name the system of each run:
path 1, q_218 (9 x 22):
[[-25  28 -30 -38 -14  29   4  41  33  49 -12 -13  13  -9   8 -42  -5  -8
   -2  12 -39   3]
 [ -2 -30  -7 -30 -38  41   0  27  53 -33  -8 -21  14  -4   5 -34 -23 -16
    7 -27   5 -21]
 [-37 -14 -17   3 -16  -2 -30  46  -9 -59  -1  27 -20  17   5 -14 -25  -6
  -23 -41   6  -6]
 [-11  -1 -31  21 -18 -24 -37  37 -19  -7 -48 -12   9 -14  22  -5  -7  12
  -22   6   2  49]
 [ 57 -16 -13  31 -30  -6 -18 -30  12 -14 -18   4  33 -32   0  -9 -26   4
  -23 -10  23  19]
 [ 11  18 -19  20 -15 -19 -11 -30 -14  -2  19  64 -15 -13 -35  -4 -34  -5
  -31 -12 -25   2]
 [ -5  39 -33  -5 -14 -12  17   1   0  39 -20   2 -21 -32 -13 -13  -9 -29
    3  19 -42  41]
 [ 30  12 -11  -1  -7  34  20 -14  38   4  14 -18  11 -39   9 -34 -13 -39
   17 -33  -8   7]
 [-33   5  -5   2   4  11 -24  12  21 -22  48  27  -5  -5  -6 -11 -10 -10
    1 -55 -45 -11]]
path 2, q_54 (9 x 22):
[[  3  12  28  -7   2 -30  22 -10   2  -1 -17  41  -9  23 -33 -36   5 -30
   10   0   8 -12]
 [-12  22 -23 -15   1   9   5  27  -3  38 -25 -24  19  -1  23  -9  18 -13
   -9 -14 -41  -1]
 [ 11 -21 -19  -4 -13  35 -15  -5  24 -12  30 -21  11 -18  13  32 -20  32
   -6   3  13  -8]
 [-13 -15  30   0  -5 -14  -3  -5  -3 -34  10  44 -25  19 -31 -19 -13   2
    5  11  21 -11]
 [-10  12   4  -3   0 -17  11  25 -23  12 -51 -11   1   9  12 -32  20 -26
    1  -3 -11  14]
 [ 32   2 -33   6  -1  26   2  -7   1  10   6 -29  20 -18  32  31  -5   5
  -19 -21   6  -6]
 [-10  -8   9   9   1  -7 -21 -18  -4 -17  38  40 -15   6 -23  19 -16  28
  -10   9   0  -9]
 [-17   1  21  -1  -7 -33   2   8  -6   3 -39   3 -11   2 -17 -26  13 -11
   19  30  -9  29]
 [ 35  16 -25  -7  -4  16  32  -7   9  18 -15 -28  10 -17  19   3   0 -31
    0 -17   7   0]]
path 3, q_458 (9 x 22):
[[-11  16  33  21  26 -36 -14  -8  18  -4  21  34   9   4 -17 -26  19 -14
   22 -29 -11  13]
 [-13  20 -20 -23  -4 -21  12  20  24  39 -33 -21  21  12   2  13  25 -15
   11  -3 -33   4]
 [ 45   4 -27  -2  -2  11   9 -11  36  12   4 -19  28 -12  15  26  -9   5
   -3  -4  43  -2]
 [ -2   9  16  -5  18   4 -10  -8  28   8  44  45  14  18 -18 -18  -4  15
   -4  -8  11 -31]
 [-27  -9  -1 -41 -22   5   4  31  14  15 -34  -4  11  33  -8 -12   4   8
   -6  22 -16 -32]
 [ 33 -19 -19  -2 -17  14   8   4 -17 -21 -27  -9   7  10  19  11 -20   6
  -29  -1  50 -19]
 [-10   3  10  19  18   3 -24  -2 -38  -8  32  47 -13  10  -2 -14 -12  26
  -31   0   7 -13]
 [-34 -15  10 -10 -23  -7 -16  14 -26   4 -33  -4 -14   3 -13 -12   2  21
   -6  45 -38  13]
 [ 34 -17  -6  18 -25 -11  15 -27 -32 -28 -34 -11 -20 -21  -2  14 -16 -17
   -8   7  15  21]]
path 4, q_380 (9 x 22):
[[-16  38 -26 -38   8  26  47  35 -29  32 -23  -4 -39  10  14 -31  -5 -34
   -6  20   7  -8]
 [ 24 -11  -5   3 -14  73  -6  -6   9  -3  26 -23  12 -47  27 -50 -24  -3
   -9 -17  -9   0]
 [-35 -42  17   3 -23   1 -43  -2  13 -56  31  27 -12   6 -27  11 -21  27
   -3 -13 -28 -14]
 [-47   1   3  -1   9 -39  -4  46 -23 -27 -36 -12 -36  21  11  12  17  -8
   20  11  17  35]
 [ 46  16 -11  41  21  -6   0  -9 -22   5 -14 -18  16 -30  39  -8   7 -15
   -9 -24  34  37]
 [ 20   7  -7  24  -9 -21 -29 -40   6  24  21  36  31 -10 -25  19  -5  23
  -25  -9 -44  -4]
 [-27  12  -7 -35 -15 -31  20   5  31  23 -24  -3 -15  14 -35  22   9  -9
   31  41 -24   9]
 [ 31  20 -10 -13  10  18  52  -2  11  -3  -3 -11 -19  -8  11 -16  -8 -49
   18 -14  49  -1]
 [  0  14  -4   7  12  29 -14  -3  -7   6  42  36  12   1   7 -30 -11  -3
  -28 -47 -30 -34]]
path 5, q_401 (9 x 22):
[[  2  13  26  10  30   3  17 -24 -48  32   6  -5  -7   0   8   2  30  -1
    3  10 -29  -5]
 [ -5   0  -4 -15   7  26  14 -20  -3  25  27 -27  -7 -10   5  41  12  13
    9  13 -35 -14]
 [ -9  -4  17 -10  13   9  22 -22   9  -7  31 -13 -35 -13 -13  25   3  -2
   39  25   6   9]
 [-22   9  36   2  33   1  20   0 -23   1  10 -13 -29   1   9 -13  29 -18
   33   3  -7  12]
 [ -7  -6  15  -8  20  24  13   2  -8  13   4 -46   7  -1  29  13  34  -4
   20 -13 -22 -11]
 [  5 -17  19  -9  17   9  10 -13  22  -1  20 -30   8   6   7  36  22  15
   30   9  19 -13]
 [-13   2  37  -7  28 -16   9  -1   4  13   3  -6  -5  15  -4  -2  30  11
   33  35  21   6]
 [  4   4  22 -14  16  11  24  -2 -16  37 -20 -28   9   9  14 -14  30   0
   13  27  -4  -9]
 [ 18 -12  13 -16   9  31  21 -19  -9  18  10 -20   6  10  10  20  12  19
    0  22  12 -34]]
path 6, q_380 (9 x 22):
[[ 15   8 -22 -17  -3   6   8  12  22   4  -1  19  16  23   2  -1 -15   1
  -19 -12  36 -32]
 [-11   5 -10 -20 -10  14 -11  29   6  18 -10  17  14  17   1 -32 -12  17
  -24  15   7 -19]
 [  3 -25  -4 -15 -32  21  -8  18   9 -15 -29 -14  10  -2   5 -25 -19  12
  -11  21  16  -4]
 [  4 -22 -15   4 -24   9 -12   7 -19 -34 -10  15 -16   0   0   3 -32  13
  -27   8  24  -4]
 [-18   3 -15  11 -12  -5 -20  15 -37  -5 -15  13 -25 -13   1 -10 -18  14
  -22  25  -8  28]
 [ 10  -5  -7  19 -23  -6  -7 -12 -14 -11 -21 -13 -15 -39   0  -7 -15  -6
    1  18 -12  46]
 [ 10   4 -15  21 -14 -17   1 -29 -11 -21   8  18 -27 -27 -19  20 -20 -17
   -2 -11 -18  25]
 [-21  32 -15   7   8 -26   7  -2  -4   8   8  16 -31 -16 -14   7   0 -28
   13 -10 -38  33]
 [  5  24  -7   6   8  -9  14  -6  31   7   8 -13  -2 -26   0 -11  10 -40
   32 -30 -20  30]]
path 7, q_54 (9 x 22):
[[-12  -6 -22  27 -24 -51 -25  19 -19 -56 -32  33 -25   2 -11   6 -26 -17
  -18 -24  16  36]
 [ 24  34 -44  34  -7 -47 -10   7  -4   5 -35  19   9 -21   6  -6 -14 -27
  -21 -27  14  52]
 [ 30  25 -44  29 -15 -24 -25 -24  26  17  15  27  28 -34 -13  16 -23  -2
  -24 -32 -30  25]
 [-15   4 -23   2 -33 -34 -27  -9  51  -6  11  33   3 -18 -46  11 -26   1
    6  -2 -42  27]
 [-11  16 -26 -18 -31 -19   4  23  64  -7 -20  10  -3 -17 -26 -29 -24 -35
   22  -5  -6  31]
 [  2  16 -34  -8 -16  19  -5  27  50 -10   7  11  16 -16   7 -41 -26 -35
   -6 -54  -5   0]
 [-23 -17 -18   6 -21   5 -46  33  33 -38  13  16  24   2   5 -13 -18   5
  -17 -56 -17  -6]
 [-10 -23 -12   5 -27 -35 -35  36  35 -45 -32  11  21  18  -5  -1 -13   4
   -7 -24  29   9]
 [ 23  14 -31   4 -15 -32 -12  24  19  -3 -39  31  30  19   0 -17 -16 -12
  -30 -25  42  -3]]
path 8, q_704 (9 x 22):
[[ 35  28 -28  36  11  -2   2  -9 -35 -18  16  45 -27 -23   9 -18 -39 -20
  -34 -21  50  23]
 [-23  -3 -20  21 -27   7 -43 -12 -30  -5  20  28 -18 -36 -16  -4 -31  23
  -33   5 -71  25]
 [  6 -17 -25   0 -50 -34   0  -8  27 -19 -49 -29  -8 -31 -20  27 -14 -19
   19  19 -18  52]
 [ 18  39 -26  15  14 -25  33 -11  10 -22  17  28 -42 -19 -11   7 -21 -61
   18 -37  30  29]
 [-27  32 -27  14   8  20 -21   9  -4  12  40  15  -9 -36   9 -24 -10 -19
  -11 -50 -74  19]
 [  4 -19 -25  -6 -46 -10 -24   7  70  -8 -24 -27  46 -20  -8   7  -5  -9
    9 -33 -41  14]
 [ -8  27 -21 -14   5 -50  13  19  62 -18   4  40  -4  29 -28  13  -7 -36
   21 -38  35  -3]
 [-45  54 -29 -10  27  -1 -15  60  -1  35   8  29  -1  13  19 -47   7 -14
  -14 -29 -21   5]
 [ 18 -12 -33  -5 -39  11 -35  34  32  12 -43  -7  67   2  19 -35 -15  15
  -40 -19   0  -8]]
path 9, q_704 (9 x 22):
[[-26  13   4 -19  24   0 -15   9  42  40  40  -5  10   5  -8  23  12  49
   25  58  15  10]
 [ 11   2  43 -21   2  10  27   1  11  23 -30  -3   8   7  -8 -76  15 -17
   24  36  21  -5]
 [ 30  -4   6  -9   3  16  29 -19 -45  10 -16  11   9  32   8   3   7 -12
  -34 -25  -3 -63]
 [-20 -17 -21 -21  -1  31 -12  11  -9   7  23 -23  -4  12  15  58  -4  50
  -17  27  -4 -26]
 [-11 -32  33 -11  -6  15   0  11  13 -28 -10 -28 -17  -4   1 -20   0  16
   32  47  46  17]
 [ 16 -10  49  21  21  -8  20 -22 -54 -27 -11  15 -20  13   4 -27  18 -23
    3 -14  19 -10]
 [  4  -2   2  24  18   7 -13 -23 -50  18  15 -15   6  -7  21  40  20  28
  -21  -5 -37  -3]
 [ 16 -19  10   2  -7   5  -6 -29  32   8  13 -31  11 -27  -7  28   3  30
   27  44   8  22]
 [ 10   8  40  -5  15  -9  37 -33   7  -3  14  15 -27  -1 -28 -22  10 -31
   39  14  11  -1]]
path 10, q_458 (9 x 22):
[[-21  36  -5  14  26 -27   4 -20 -59  49   9  12 -30  -6  -7  40  18  17
   -7  40 -49  24]
 [ 27 -13  11  -1 -23  20  20 -47  -1  20  -8 -44 -14 -52 -13  10  -4   6
   26  65 -21  37]
 [ 32 -16  33  13   0  13  34 -63   5 -34  34   5 -25 -24 -22   2  -5 -42
   30 -35 -15 -15]
 [-53  18  -1 -29  23  24  25  20   5   2  36 -16 -37   5   8  12  19 -35
   33 -34 -54 -14]
 [ -7 -12  -5 -16   5  33  11  37  35 -13  -9 -74   3 -19  44  -1  16 -13
   40  -5  30  24]
 [ 21  -1  37  31  43 -14  -9   1  23 -26  22   4  32  11  25 -21  28 -12
   21 -57  52  -1]
 [-36  28  14  -8  41 -35 -13  31  13  47  -2   7  38  45   7   6  54  14
    8 -14 -22 -17]
 [ 30  -4 -14 -21  -6  -8   9   7  27  43 -42 -41  48  18  15  32  20  32
   -1  47  42  -6]
 [ 55  -3  21   8  15   2  11 -44   1  13  23  40  28  22 -14   3  -5  23
  -22  12  59 -46]]
path 11, q_401 (9 x 22):
[[ -6   3  29 -27  10  50  21 -18 -16  35  28   3 -16   0  -8 -33   0  19
    4  52 -12 -31]
 [-20 -31  22 -30 -13  40  28  -9 -35 -17   0 -20 -41  12  -5  11  -1   3
    7  33 -16 -36]
 [-20 -15   5  -2  13  21  16   8 -52 -27   5 -29 -50   2  23  35   1   9
    7  23  22   5]
 [-10 -12  20  27  23  16 -15  -5 -44  -8  13 -38 -17 -28  33  12  17  24
    9  21  -3  36]
 [ 11 -21  31  27  10  -6  -6 -41 -24   1   4 -33   7 -22   7  30  29  15
   18   8 -32  19]
 [  4  14  12  13  27 -31  12 -37  -9  20  17  -7  -7  -2 -10  55  30   2
   24   7 -22  11]
 [ -8  37   4  -5  33  -5  21 -16  11  46  29  -8 -13 -16  -3  13  24  -9
   34  18 -24  19]
 [  2  11  24 -19  19  29  34 -21  20  23  28 -20  -7 -11  -2 -12  20 -24
   38  -3 -22 -11]
 [-20  -7  30 -28  23  21  29   1  14  -7  26 -16 -13  24   2   8  26 -15
   35 -13   2 -35]]
path 12, q_874 (9 x 22):
[[ 20 -11 -36  -7 -18  -2  33  17 -14 -32 -51 -51 -14   1  31  40  -4 -38
    0 -28  31   6]
 [ 24  25 -10  45  32 -38 -16 -28   0 -12  43  44   5  -6  -3  31  -3  -7
  -10 -52  14   9]
 [-32  16  18   7  11 -28 -28   8  35  34   1 -10  19 -20 -10 -19  31  14
   37  24 -46  52]
 [ 20  -3  -1 -41 -21 -11  55   2  29  11 -58 -30   4  21 -12   3  13 -42
   27  12  19 -19]
 [ 13  37  -8  -3  28   2  20 -13  -7  15  42  59  -4  25 -10  -5  -7 -21
  -22 -42   5 -47]
 [-27   9   9  -7  15  45 -28  19  28  37  42 -15  23 -24  19 -39   9  32
   10  14 -35   9]
 [ 16 -46  17 -31 -31  24  16  17  28 -30 -44 -37  20  20  10 -16  -3   3
    9  16  51 -28]
 [ -2   9  -9  12  14 -16 -14  16 -41 -18   4  61  -7  41   1  -4 -16  11
  -48 -24  37 -33]
 [-11  16 -23  18  10  19 -40  13 -22  45  12 -18  15 -34  31  -3  -1  48
  -26  33 -27  38]]
path 13, q_874 (9 x 22):
[[ -6  14  -5  -9 -24   2  21  -6 -53  16 -33  24 -51 -15 -22 -36 -25 -10
  -17  62 -14  22]
 [ 32 -15 -14  10 -28  41  18 -43 -50  -7  -3 -17 -17 -36   6  10 -19 -20
  -27 -18 -55 -14]
 [-17 -36  -4  12 -29  11 -26 -21  19 -60  41   1 -19 -26 -19  38 -26   4
    9 -35 -43   3]
 [-46  -3  -2   5  -9 -26  -9  34  13 -53  -9  -2 -50 -15  -7 -11 -11 -33
   36 -11  -1  55]
 [ 15  26 -15  19  12 -26  29  13 -18 -10 -40 -18  -8 -13  27 -13  17 -68
   12 -55   3  34]
 [ 24  23 -13  20  19 -26  -5 -17  39  21  16   1  49  -4   7  25  25 -23
    7 -71 -29  -2]
 [-20  20   2 -22   7 -26  -9  17  91  27  16   9  32  10 -26  -8  15   1
   41   3  -2   7]
 [  2  31   7 -39   6  -2  38  30  34  32 -29  15   8  28  -8 -62   6 -33
   15  15  39 -18]
 [ 26  21  -4 -14  16  39  12   5  -7  43   6  21  39  21  21 -47   1  -1
  -39 -27   4 -57]]
path 14, q_218 (9 x 22):
[[-12  20  24  -9  37   3  -3  25  -3  25  15  36  13  38   7 -45  15  16
   -8   9  37 -28]
 [-17 -21  12 -32 -18  13  -6  22  -8  27 -41 -18  28  32   4 -11  18  30
  -16  32 -24 -36]
 [ 17 -35 -14 -32 -33  27  22   6   3 -29 -25 -19  -9  20   1  23 -24   7
  -13  20  45 -38]
 [-12  -4   4   5   6  18  -5  16 -49 -28   9  29 -42   8   6 -22 -28  17
  -27  25  44  -3]
 [ -1 -17  15  15 -13  16 -12  -6 -60   7 -30 -20 -13 -24  14 -23   0  23
  -17  45 -24  26]
 [ 43 -35   4  15 -27  28  15 -53 -23 -27  -1 -28 -14 -37   0  25 -18  -3
   -2   6  -5   2]
 [ -5  10   3  24  16   3   5 -35 -34 -23  54  26 -57 -26 -14  24 -18  -8
    6  -1 -11  18]
 [-16  24  19  21  27 -13   6 -17 -19  23  13 -22 -25 -37   4  -1  29 -14
   38  17 -41  56]
 [ 27  -5  29  13  22   6  19 -40  27   3  24 -37  21 -23   9  16  33 -25
   42 -39 -21   2]]

runs to name:
path 15 (2 x 22):
[[ -9   3  21 -11  17  -2  11   0  -8  35 -14 -27  17  14  11   5  41   3
   15   9 -28 -10]
 [ 27 -16   8  -3   7   8  17 -21   5   5  -3 -35  15   3  14  39  17  12
   10  10  25 -13]]
 -> q_458
path 16 (2 x 22):
[[ 42   8 -51  19 -24  -8  15 -25  -6 -19  -8  -2 -21 -36  -2  39 -37 -25
  -15 -13  21  29]
 [-15  47 -28  13   5 -21  -9 -11  -6  22  32  58 -29 -22 -30  -8 -25 -10
  -13   1 -34  28]]
 -> q_380
path 17 (2 x 22):
[[ 31  10 -24  -4   2  20  15  -1   1  12  -1  -3  18   1  19   2  -8 -10
  -22 -23  19 -24]
 [-18  -8  -1   4  -3   5 -30   1 -15  -1  19  24   2   7  -5   7  -9  32
  -25   2 -23 -14]]
 -> q_54
path 18 (2 x 22):
[[ -8  -4 -11 -15 -25 -26   5   0  31 -11 -15   8  -8   7 -29  19 -10  -9
   13   9  -6   6]
 [ -3  31 -13  -5   3  -6  21   3  -2   7  -1  25 -26  -6 -11 -22 -12 -32
    3  -4  -2  13]]
 -> q_874
path 19 (2 x 22):
[[  3 -21  36   9   5  10   4 -29 -47  -2   0  -8 -26  -7  -4   5   5  28
    3  58   9   8]
 [ 24 -18  30  14   4  12  24 -44 -47  -2  -8 -26 -25 -20   3  12  11  -1
   12  33   0  11]]
 -> q_704
path 20 (2 x 22):
[[ 29  -1   7  12  11  24 -15 -20 -10  12  32  31  16   4   3 -13 -16  40
  -33  19  41 -26]
 [ -9 -26  37   0 -20 -16  -9 -18 -39   0 -32  18   3  20 -25 -18  11  18
  -15  28 -40 -17]]
 -> q_54
path 21 (2 x 22):
[[  1 -13  22  19   5 -25 -14 -10 -33  -4 -20   9  15  18   1   6  20  13
  -15  -8 -14  -8]
 [-17   5 -22 -10  -2  -9  -4   4  -1  17   0 -11  -4   3  -1  46   5  20
   -1  21 -18   6]]
 -> q_874
path 22 (2 x 22):
[[-65   3 -13 -12 -12  -3 -30  50   4 -11  -6  -1 -22  -3   0 -18  -4   5
    6   5 -41  26]
 [ 21  -9 -16  18 -25 -24  -4  13  12 -30 -49 -22   5 -23  11  -9 -11 -23
    5  -8  31  47]]
 -> q_458
path 23 (2 x 22):
[[-14 -21  49  -8  -3  12  15 -13 -54   2 -23   0 -17  17  -8 -33  20  -1
   -2  26 -36 -24]
 [  1 -12  -9 -14  -1  24  32   3 -42   2 -27 -54 -24  -1  29  38  14  -7
    4  15  -4  -4]]
 -> q_54
path 24 (2 x 22):
[[ -9  13   8  21  20  12 -27  -1 -17  13  33  22  -3 -16   7 -27  -8  27
  -13  12  -4  15]
 [ 11 -21  14   3 -29 -11 -11 -19   0   6 -31  -5  18 -10 -18 -13   1  10
   -4  24 -27  10]]
 -> q_704
path 25 (2 x 22):
[[  3  44 -41  14  17 -39   4  -8   8  36   5  -6 -14 -27  -3  56   5   0
   14  21  -2  56]
 [ 34  24   4   4   1   4  13 -39  50  39  23   4  13 -44 -22 -28  -7  -9
   28  25  -1  30]]
 -> q_458
path 26 (2 x 22):
[[-13  39 -21  -9   8 -13  22  34 -30  22 -34  15 -36   2   7 -35  -8 -24
   -6  33  32  31]
 [ 57   8  -6  21   4  25  16 -40 -31  29  -5 -15  28 -25  22  -6   5 -11
  -29 -21 -16 -13]]
 -> q_874
path 27 (2 x 22):
[[-31 -29  30 -10 -25 -49  -6  20  37 -40 -46 -11  -9  13 -28  -9  13 -16
   46  18   8  33]
 [ 32  39 -32 -16  11   1  44  24  29  17 -24  -5  13  10  23 -22   0 -54
    4 -42  51  -9]]
 -> q_54
